One turn moves each row of this set onto another row. After a few examples, where does it send each row asked below?
lodab: [  7  -8   4   5  16   1   5  12  -2  -1   3   7 -18  10  -6   4]
madun: [ 2 -2 -5 -3  6 15  4 -1  2  2 12  3 -7  7 17 10]
Pag: [13 -7 17  1 11 -2 11  6 -2  8  2  8 -6  8  5 15]
kozu: [  4 -11   8   5  18  17  -5   2  -8   7  13   5 -20  11  -5   6]
pigo: [  8   4   2   1   3  18   7  17 -19   4   7   5  -6   6   1  11]
mizi: [  8 -14   4  13  11  12  -8   7  -4  10   3  10 -16   6   1   4]
Davu: [  7   4   2   1   5  23   6  13 -18   3   4   7  -9   2   0   7]
gogo: [ 4  2 -3 -5  8 17  2  3  1  6 13  7 -5  5 17  4]
tize: [  9  -8   5   5  14  20  -7   9 -13  12   1   3 -15   5  -3   2]
numud: [  3   4  13  -7  12   7  -6   7  -4  -7   4   4 -10   3  15  19]
Marep: [-1  5 11 -5  9  7 -6 12 -9 -7  7  6 -3  5 15 19]
zadu: [ 10 -10  10  12  12   0  -1  15  -3   0  -2   9 -14   2   1   8]
Kag: [ 3 -1  9  7  9 16 -3  1 -9 -2  4  5 -3 23  1 19]
sorip: [12 -4 15 -2 16 -2  3  6  1  7 -1  4 -2  5 13 11]
dumen: [  9  -6  16  -4  11  12  -1   5 -17  15  15  14 -13   4   7   8]
fop: [ 4  0 -6 -2  8 15  2  7  2  6 16  2 -5 10 15  7]
Mos: [ 12 -11  12   9   9   0   1   5   2  10   2  13  -4   6  12  10]
Zurum: [ 2 -3  5  6  6 19  2 -4 -9 -3  2  5 -6 19  0 17]
vuv: [  7  -5   9   7  19   2  -2  10  -4  -3  -4   5 -11  13  -4   5]
zarok: [ 0 -1 -2 -2  8 20 -1  4  0  6 15  3 -2  7 16 10]
dum: [ 0 -1  7  8 10 18  1  3 -5 -5  3  2  1 17  0 17]
papeb: [  9  -8  14  -4   8   7  -5   2 -11  17  11  17 -11   9  12   9]
kud: [ 10  -4   8  -4  10  10  -5   5 -10  19   8  13  -6   5  15   0]
mul: [ 12 -11  12   6   6   8  -8  10 -10  15   5  15 -12  -1  11   7]
retup: [  1   4   0   1   5  20   2  18 -18  -1   8   6  -6   3   2   8]
Zapiz: [  6  -5  11   2  20  -1   5  12  -4  -5   8   5 -17   5  -3   9]
gat: [  2   3  10  -6  11   6  -9  12  -7  -5   8   1 -11   6  14  20]
tikik: [10 -6 14 -1 14  1 12  2  1  9 12 10 -4  9  9 10]
tavos: [  5   3   0  -2   1  17   7  13 -20   1   6   7 -10   1   5   9]
lugug: [ 3  1 10  7 11 17 -1  0 -7 -6 -1  7 -5 19 -2 15]
Linuk: [  7 -12   5   1  13  16  -8   7  -8  12   9   4 -24   4  -1   6]
Gofa: [  0   2   9  -6   7   6  -5   7 -11 -10   3   4 -13   4  13  20]

tikik moves to Zapiz
gogo moves to numud
Now find these:
Linuk moves to papeb
tize moves to kud
mizi moves to mul
gat moves to Kag
Gofa moves to Zurum
retup moves to zarok

